In the data rows, zero lies at 4.5, halfway between 4 and 5.
Here are some rows, each followed by its group. Rows of different groups can look alike.
[5 4 4 7 5 5 3 6 7 2 6 2 5 5 2 6 2 2 5 3 4 6 4 4 4 4 6 5 6 6 3 5 4 9 6 5] 1
[4 3 6 3 3 4 5 4 1 7 5 7 4 6 7 3 6 7 4 7 6 3 3 5 4 6 4 4 3 5 3 5 5 2 5 4] 2
[4 5 7 5 6 4 4 5 2 7 3 6 5 4 3 3 7 5 4 7 7 4 5 4 5 4 6 2 4 5 4 4 4 5 3 5] 3
[6 4 1 6 5 3 5 5 5 6 2 4 5 6 4 5 2 6 4 5 3 0 5 7 6 4 3 5 1 3 7 3 4 2 4 5] 4
[3 3 2 4 2 6 3 6 5 5 5 1 5 5 3 3 2 3 4 4 3 5 4 5 4 5 5 3 4 3 6 4 4 3 3 5] 1
[4 4 3 4 5 7 5 3 5 3 3 3 4 1 7 8 5 7 6 4 7 2 3 5 6 4 3 4 6 7 7 3 4 2 3 4] 4
[3 3 5 2 3 5 5 5 7 4 5 4 3 1 4 7 7 6 4 5 5 4 2 5 4 5 5 5 6 3 4 4 4 3 6 3] 4
[5 3 6 2 4 4 7 3 4 5 5 7 4 3 8 4 6 6 5 4 5 4 6 8 5 7 5 4 3 6 6 4 4 3 2 5] 2
[5 4 3 4 4 5 5 4 6 4 7 4 5 2 6 5 7 6 6 1 5 3 6 6 5 5 3 5 6 9 7 3 5 1 1 5] 2
[5 5 3 6 6 4 6 5 2 6 3 6 4 4 4 4 6 5 3 6 4 3 4 3 6 2 3 5 4 4 1 6 6 6 8 3] 5
[4 6 2 5 6 6 6 3 3 6 3 4 4 4 4 8 3 6 2 4 6 3 3 2 8 2 3 5 7 5 6 4 3 5 4 5] 5
[4 6 2 6 6 5 4 4 2 6 3 3 5 4 3 6 5 4 4 6 5 5 3 1 6 2 2 4 6 5 5 5 5 6 6 4] 5
[7 4 3 8 5 6 4 4 6 3 3 4 5 7 7 5 2 6 5 5 4 3 5 5 4 5 3 6 1 5 8 3 4 4 4 5] 4
[5 3 4 8 2 6 2 3 6 1 5 1 5 7 7 6 2 5 5 5 4 6 3 3 2 4 3 5 2 5 7 4 4 5 5 4] 6
[4 6 7 5 6 5 1 6 7 2 6 4 6 4 3 4 4 2 6 4 5 7 6 4 4 5 8 3 6 6 2 5 6 8 5 4] 3
[2 6 4 3 3 4 2 6 6 5 7 3 5 3 3 3 5 4 7 4 4 7 5 4 4 5 4 4 7 3 3 5 8 6 4 2] 3
[2 6 4 2 2 3 3 7 5 3 7 4 5 3 5 2 5 4 7 4 3 7 6 5 4 6 5 4 6 3 2 6 9 6 5 2] 3
[7 4 1 6 4 3 5 5 5 6 2 4 5 6 4 5 2 6 3 5 3 0 5 6 6 4 2 5 1 3 8 3 3 2 3 5] 7
[5 3 3 6 2 5 4 4 4 4 3 4 5 7 5 5 5 6 4 6 4 2 3 5 3 3 3 4 2 2 6 4 2 3 4 5] 7
[1 6 4 4 3 4 2 7 5 6 7 3 6 3 3 2 5 3 7 4 2 7 6 4 4 5 4 4 7 4 2 7 8 8 6 1] 3
[6 5 7 2 3 1 4 4 6 2 7 5 5 5 8 3 9 8 4 3 6 4 3 3 5 6 6 4 5 5 2 5 6 3 4 5] 3
[4 4 6 3 5 4 6 4 3 6 4 8 3 5 8 3 6 7 4 5 5 3 4 6 6 6 5 5 4 5 5 4 5 1 3 5] 2
[3 5 5 4 5 5 3 5 6 2 6 5 5 6 4 3 6 3 5 6 4 8 5 4 2 5 7 3 5 4 3 5 4 7 5 5] 3
[8 5 4 6 5 4 4 4 4 6 2 6 5 7 3 5 1 4 3 4 4 2 7 6 5 6 2 6 2 4 7 3 2 3 3 8] 7
[5 7 4 7 6 4 4 4 3 4 3 3 7 5 4 7 3 3 7 5 4 6 5 2 5 3 3 4 5 4 4 5 4 5 6 4] 5
[7 5 5 6 4 4 7 2 2 4 3 4 6 5 4 8 3 4 3 5 5 5 4 2 3 4 4 5 4 6 3 5 2 4 6 7] 4
[2 4 6 2 3 5 5 5 4 4 6 5 4 5 6 3 6 6 4 6 4 6 3 5 6 6 7 5 6 5 3 4 3 5 5 3] 2
[6 4 2 7 3 5 3 5 7 3 4 1 6 7 3 5 1 4 4 4 3 5 5 5 4 5 4 5 2 4 5 5 4 5 5 4] 7
[5 4 6 3 6 4 5 4 1 6 3 8 3 5 6 3 7 6 3 5 5 3 6 6 7 6 8 4 4 4 5 4 5 3 4 4] 2
[7 4 6 2 4 4 7 3 4 5 1 8 2 4 5 3 5 7 4 3 6 2 8 8 5 6 5 5 3 3 7 3 3 2 2 7] 2
[5 3 6 3 5 4 6 4 2 6 4 7 3 5 7 3 6 7 5 6 5 2 5 6 6 5 5 4 5 5 4 5 4 1 3 5] 2
[2 5 4 3 3 4 3 6 6 4 7 3 5 4 4 3 4 4 6 6 4 8 5 5 4 5 7 3 7 3 3 6 5 7 3 5] 3
[5 3 7 2 3 2 6 4 4 4 7 6 3 4 6 3 5 6 4 5 4 7 3 6 2 7 8 5 5 4 3 5 4 3 5 5] 2
[2 4 5 5 5 3 5 6 6 6 8 5 3 5 4 4 8 3 6 6 4 5 3 4 3 5 6 3 7 4 3 5 5 6 5 4] 3
[5 6 5 7 7 4 4 4 2 4 3 4 6 7 3 7 4 4 4 6 5 6 3 1 4 2 4 4 4 6 4 4 1 6 6 7] 4
[4 3 2 5 3 4 6 4 6 3 3 2 4 4 5 7 1 6 5 4 3 5 5 7 5 3 4 6 4 6 8 3 5 4 3 4] 6
[6 6 4 7 6 5 5 5 3 5 4 4 7 6 3 6 4 2 6 5 4 4 5 3 4 3 3 4 4 5 4 5 3 6 7 5] 5
[5 4 7 1 3 4 4 2 4 0 5 6 4 5 6 2 3 5 4 4 4 9 5 6 1 7 8 5 4 4 3 5 3 3 5 6] 7
[8 5 6 5 5 7 7 3 2 3 1 5 5 5 4 5 5 2 3 3 5 4 7 5 3 5 6 4 3 6 5 5 2 5 5 7] 2
[6 4 5 6 6 2 2 5 7 4 5 4 5 8 0 5 3 1 2 5 4 6 4 3 2 5 6 5 4 4 3 5 2 7 6 7] 1
[3 3 2 5 2 5 3 6 5 5 5 1 5 5 3 4 2 3 4 5 3 6 4 5 4 5 5 3 3 3 7 4 4 4 2 5] 7
[6 5 7 5 5 5 5 6 8 3 6 5 4 6 2 5 6 3 3 3 5 5 5 3 2 5 7 4 6 5 3 5 4 7 5 5] 3
[5 4 4 3 5 5 6 4 3 6 5 6 3 2 6 5 5 6 6 3 5 3 5 7 5 6 3 5 4 7 7 3 5 2 1 6] 2
[4 4 6 3 5 4 5 4 3 6 4 8 3 5 8 3 6 7 4 5 5 3 4 6 6 6 5 5 4 5 5 4 5 3 2 5] 2
[6 4 5 4 5 5 7 2 4 5 2 7 3 3 5 6 5 8 3 5 6 2 5 6 5 4 4 6 4 4 7 4 3 2 3 6] 7
[7 2 6 6 3 5 6 3 4 3 3 5 3 5 5 6 5 6 4 7 6 5 4 5 3 4 3 6 2 5 6 4 3 5 5 6] 4
[5 4 5 6 4 5 3 4 6 4 3 4 5 7 1 5 2 3 2 5 4 5 4 4 4 6 5 5 4 3 4 5 3 5 5 5] 7
[2 6 5 3 2 3 4 5 5 3 7 5 4 2 5 3 7 3 7 3 5 5 8 5 3 5 6 2 6 5 5 4 7 5 2 4] 3
[2 4 3 6 6 5 5 4 4 6 4 3 5 4 2 7 5 3 4 6 5 6 2 1 6 0 3 4 7 5 2 6 7 6 8 2] 5
[4 2 2 5 4 4 3 5 7 5 4 1 4 4 5 7 3 3 5 3 3 2 3 6 5 3 3 4 4 4 8 3 5 3 3 4] 6
[7 4 5 7 6 5 4 3 5 5 3 5 4 7 5 4 4 6 4 6 5 3 5 4 5 6 3 6 2 4 6 4 2 4 4 7] 4
[4 7 5 3 4 3 3 7 5 4 7 5 4 4 7 3 5 5 8 4 5 5 5 6 5 7 6 4 5 5 4 5 6 6 3 4] 3
[7 4 4 4 6 6 9 4 4 6 2 4 5 3 5 6 4 4 3 2 4 2 6 6 6 4 5 5 4 4 7 4 3 4 2 6] 2
[5 4 4 6 3 5 2 6 8 4 4 2 7 7 2 4 0 2 3 3 2 5 6 6 4 5 4 6 2 3 6 4 4 6 3 5] 1
[2 4 5 4 6 5 3 6 6 5 7 5 5 4 4 3 7 5 6 6 5 7 2 4 5 5 6 4 7 6 4 4 6 5 3 3] 3
[5 4 3 5 5 4 6 5 1 6 2 5 5 5 4 3 6 4 4 6 4 4 5 4 5 3 3 5 4 3 2 6 5 6 7 4] 5
[3 4 6 2 3 5 4 5 5 4 6 6 3 5 7 3 5 6 4 5 4 5 3 5 6 6 6 5 6 5 5 4 5 5 3 3] 3
[3 5 3 4 4 7 4 5 6 3 7 3 3 2 4 6 4 7 4 5 6 6 3 4 4 4 6 4 7 6 6 4 5 4 3 3] 3
[2 5 5 3 3 5 4 5 5 6 7 4 5 4 4 4 6 6 4 5 5 5 3 3 6 5 4 5 7 5 3 5 7 4 4 1] 3
[2 6 4 4 5 4 4 4 1 5 3 3 5 4 5 3 6 3 6 6 4 7 5 3 5 4 4 3 5 4 3 5 6 5 5 3] 5
[3 6 2 6 8 6 5 4 4 6 3 3 4 3 4 7 4 4 4 5 5 3 3 2 8 2 3 5 7 6 5 5 5 5 6 3] 5
[5 5 5 4 7 4 5 8 5 3 5 6 5 4 7 1 7 7 6 6 6 5 4 5 6 7 6 5 4 6 3 5 6 5 3 5] 3
[3 4 6 5 5 3 5 6 6 6 8 5 4 5 4 4 8 4 5 6 4 5 3 4 3 5 6 3 6 4 2 5 5 6 5 3] 3
[3 3 4 3 5 6 4 3 7 2 4 3 3 1 6 8 5 6 6 4 5 4 3 5 5 3 4 4 7 7 6 4 4 2 4 4] 4
[2 6 5 3 2 2 4 5 5 3 8 5 4 2 6 3 8 2 7 2 5 5 9 5 4 5 5 2 6 5 2 5 9 6 4 4] 3
[4 7 5 3 4 3 3 7 5 4 7 5 4 3 7 3 5 5 8 4 5 5 5 6 5 7 6 4 5 5 4 4 5 6 3 4] 3
[4 6 2 5 6 6 6 3 3 6 3 4 4 4 4 7 3 6 2 4 5 3 3 1 8 2 3 5 7 5 7 4 5 4 3 4] 5
[3 4 5 2 4 5 5 2 5 4 7 7 4 2 7 3 8 5 5 1 5 4 6 7 5 6 5 4 5 6 6 3 5 2 1 5] 2
[3 4 7 2 4 5 5 3 3 4 4 6 2 4 6 3 4 5 3 4 5 5 5 5 6 5 7 4 7 5 4 4 5 3 4 3] 2
[7 7 7 4 3 4 4 2 3 2 4 6 4 8 7 6 2 5 3 4 7 4 4 4 1 7 4 4 2 2 4 5 1 5 5 9] 7
[4 4 4 4 5 8 1 3 7 2 4 2 6 5 4 4 5 3 5 3 5 5 3 4 3 6 4 3 5 4 5 4 5 3 6 3] 7
[6 6 4 7 6 5 5 5 3 5 4 4 7 5 3 6 4 2 5 5 4 4 4 3 4 3 4 4 4 5 2 6 3 6 8 4] 5
[2 6 2 6 8 5 4 4 3 6 4 3 5 3 4 5 4 4 5 6 5 6 4 2 8 2 4 4 7 6 5 5 6 7 3 4] 3
[6 3 5 5 5 2 3 6 7 2 4 4 7 8 3 4 2 0 4 4 3 7 4 6 1 5 6 6 1 3 4 5 1 6 4 7] 1
[6 5 7 4 4 4 3 3 6 2 5 7 4 7 4 5 2 4 1 4 5 5 4 4 2 6 6 5 3 2 2 5 2 5 6 7] 7
[6 4 5 3 4 5 6 4 3 6 5 6 3 3 7 6 5 6 5 3 5 4 5 7 5 6 4 5 4 6 7 3 4 2 1 6] 2
[5 5 6 3 6 1 3 6 4 5 5 7 4 5 6 2 6 7 6 7 5 5 3 5 4 6 7 5 4 5 2 5 5 5 5 5] 3
[5 3 7 5 4 6 3 2 4 5 3 7 5 8 3 4 4 4 3 5 6 5 4 4 2 4 3 5 2 1 5 4 3 4 6 5] 4
[2 6 4 4 3 4 2 6 6 5 7 3 6 3 3 3 5 4 7 4 4 7 5 4 4 5 5 4 7 3 2 6 9 6 5 1] 3
[6 6 6 4 3 5 4 4 3 4 4 6 4 7 4 7 3 3 4 3 7 3 7 4 1 7 3 4 3 3 5 2 1 1 3 8] 7
[5 4 7 6 4 6 4 1 5 5 4 7 5 7 3 4 5 4 2 6 5 5 3 4 2 4 3 4 2 1 4 4 3 3 7 5] 4
[5 4 4 2 4 5 6 4 2 5 4 6 4 2 6 5 4 6 5 3 5 4 6 7 4 6 4 5 4 5 6 4 3 2 2 7] 2
[5 4 5 3 6 7 5 3 5 4 2 3 4 1 6 7 5 5 6 3 7 2 5 5 5 5 4 3 7 7 7 3 6 1 3 3] 2
[7 4 3 8 5 6 3 4 6 2 3 3 5 7 7 5 2 7 5 5 4 3 5 5 4 5 2 6 1 5 8 3 3 4 3 6] 6
[5 3 7 2 3 2 6 4 5 4 6 6 3 4 6 4 6 6 4 5 4 6 4 6 2 7 7 5 5 4 4 5 4 2 4 4] 2
[5 3 8 1 3 2 6 4 4 4 6 6 3 4 6 3 5 6 5 5 4 7 4 6 3 7 8 5 5 5 4 5 4 5 3 5] 2
[7 3 5 7 2 5 4 4 5 4 3 5 5 7 7 5 3 6 4 6 4 4 4 4 3 5 3 5 0 3 6 4 2 5 5 6] 4
[4 5 2 4 3 7 6 4 2 3 5 3 3 2 5 6 3 6 7 4 7 4 6 5 3 6 3 3 5 8 6 4 4 3 1 6] 2
[8 5 6 7 6 3 3 2 4 4 4 5 3 8 6 6 2 6 4 7 5 4 4 3 3 6 3 6 3 4 5 4 2 4 6 8] 4
Which 5 groups are nearest to each row below, nearest first, going by the distance to the centre of the group?
[7 3 4 6 5 5 4 4 6 3 3 5 4 7 7 5 2 6 4 5 4 3 5 5 4 5 3 6 0 3 7 4 2 4 5 6] -> 4 7 6 1 2
[5 5 2 5 7 5 6 5 3 6 3 6 4 4 4 4 5 5 4 5 4 2 5 4 8 2 4 6 5 5 4 5 4 6 5 6] -> 5 4 2 7 3
[5 4 6 2 4 4 7 3 4 5 5 7 3 3 8 4 5 6 5 4 5 4 6 7 5 7 5 5 4 6 6 4 5 2 2 5] -> 2 4 7 3 6
[3 4 4 5 3 4 6 3 2 7 3 4 4 4 3 6 5 6 3 6 4 4 2 1 6 1 3 5 6 3 4 5 5 4 7 3] -> 5 4 7 3 2
[5 4 3 5 5 4 6 5 1 6 2 5 5 5 4 3 7 4 4 5 4 4 5 4 5 3 3 5 4 3 1 6 5 6 8 4] -> 5 4 3 7 2
[9 5 5 6 5 3 2 3 4 4 4 5 2 7 6 6 1 6 5 5 5 4 5 4 3 6 2 7 3 4 6 3 1 4 3 9] -> 7 4 6 2 1
[7 5 6 6 7 3 4 5 5 4 5 3 6 6 1 5 4 1 5 4 2 7 5 2 3 4 8 5 7 4 2 6 3 7 7 5] -> 1 5 3 7 4
[2 5 4 7 2 4 5 5 3 6 7 1 6 3 2 6 4 1 5 5 2 6 4 3 5 1 4 3 6 5 5 6 7 7 4 2] -> 5 3 1 6 4
Which 4 groups are nearest to each row below, nearest first, going by the distance to the group's nearest row?
[4 6 2 7 6 7 4 5 3 7 3 4 5 3 3 6 6 4 4 6 6 3 3 1 7 2 2 4 6 6 4 6 4 7 5 3] -> 5 3 4 7
[6 4 4 5 5 3 2 6 6 4 4 4 5 8 1 4 2 0 4 3 3 7 5 5 2 6 5 6 3 4 4 6 2 6 5 8] -> 1 7 3 5
Which 4 groups are nearest to each row below, nearest first, going by the distance to the centre of the group?
[4 3 3 3 3 7 3 5 7 3 4 2 5 4 6 5 5 4 5 3 3 3 2 5 3 5 4 4 4 2 5 5 4 3 4 5] -> 7 6 4 1
[3 5 4 6 3 6 2 7 7 4 6 1 7 6 3 4 0 1 3 3 2 7 5 6 4 5 5 4 2 5 5 5 5 7 4 4] -> 1 6 7 3
[4 0 7 1 4 3 7 3 7 4 4 6 2 2 7 3 8 4 6 2 4 3 4 8 5 6 5 5 5 4 5 4 4 2 4 4] -> 2 3 4 7
Which 5 groups are nearest to each row below, nearest first, going by the average distance to the group's rows?
[8 2 3 5 3 3 7 5 4 6 4 5 1 3 6 6 4 9 5 5 4 3 5 6 5 5 2 8 4 6 7 3 2 4 2 7] -> 2 6 4 7 5
[2 4 5 2 2 5 4 4 5 6 6 5 3 4 6 3 5 7 4 4 3 5 3 5 6 6 4 5 6 4 4 4 7 4 3 1] -> 3 2 5 6 4
[8 5 7 3 4 7 7 3 3 2 2 7 4 5 5 5 4 5 3 3 7 4 7 7 2 7 5 5 2 6 4 4 2 4 3 7] -> 2 7 4 6 1
[4 6 4 7 5 6 4 4 5 3 6 2 6 5 3 7 3 1 6 4 4 7 3 1 4 2 4 3 6 5 4 6 4 7 7 3] -> 5 1 3 6 4
[5 3 7 1 3 2 6 4 4 4 6 6 3 4 6 4 5 6 4 5 4 7 4 6 2 7 8 5 5 4 3 5 4 2 5 5] -> 2 3 7 4 1
[5 3 7 6 6 7 4 4 5 4 3 6 5 6 2 4 6 3 4 4 7 6 4 4 4 3 6 4 5 5 3 6 3 5 5 5] -> 5 4 1 3 7
[4 3 6 3 3 5 8 3 3 5 5 7 2 3 7 3 7 6 5 5 6 3 6 7 4 7 6 4 3 6 5 4 5 2 3 5] -> 2 3 4 7 6
[4 3 5 8 2 6 2 4 7 2 5 2 5 7 6 6 1 3 4 4 3 6 4 4 2 3 2 5 1 4 6 4 3 6 4 6] -> 6 1 7 4 5
[7 3 4 5 4 4 4 5 7 5 3 5 5 8 2 4 2 4 1 5 2 4 5 6 4 5 5 6 1 1 5 5 3 4 5 6] -> 1 7 4 6 5
[6 6 7 3 7 1 4 7 4 3 5 5 4 5 8 2 6 7 6 6 6 6 4 4 5 7 7 5 4 5 3 5 5 6 4 5] -> 3 2 4 5 7
[5 5 4 6 1 5 4 8 8 2 7 1 7 5 3 6 0 2 4 2 1 5 4 6 4 4 5 6 4 6 4 5 5 8 5 3] -> 1 6 3 7 5
[6 5 7 2 4 5 3 2 5 2 5 6 4 8 4 3 3 4 2 3 4 6 4 4 1 7 6 5 3 1 3 5 2 3 6 8] -> 7 1 4 2 3
Which 4 groups are nearest to each row below, nearest first, going by the average distance to the group's rows?
[6 5 5 4 6 5 7 4 1 8 2 6 4 4 4 2 5 5 3 5 4 3 6 5 8 4 6 4 6 4 5 4 4 4 4 4] -> 2 5 4 3
[5 5 3 5 5 6 5 2 4 2 3 4 4 2 6 7 3 8 5 5 7 3 4 5 6 4 2 5 5 6 7 4 4 3 4 4] -> 6 4 2 5
[2 4 3 6 5 5 5 4 4 6 4 3 5 4 2 7 6 3 4 6 4 6 2 1 6 0 3 5 7 5 2 7 6 6 8 1] -> 5 3 4 1
[5 5 3 7 5 4 6 6 3 7 5 4 6 4 2 6 6 3 5 6 4 3 4 3 5 2 3 4 5 3 3 6 6 6 9 4] -> 5 3 4 1
[8 6 5 4 4 5 3 4 3 4 4 6 5 7 4 5 2 5 3 3 6 4 4 4 1 8 3 6 3 3 4 4 2 3 4 9] -> 7 4 1 2
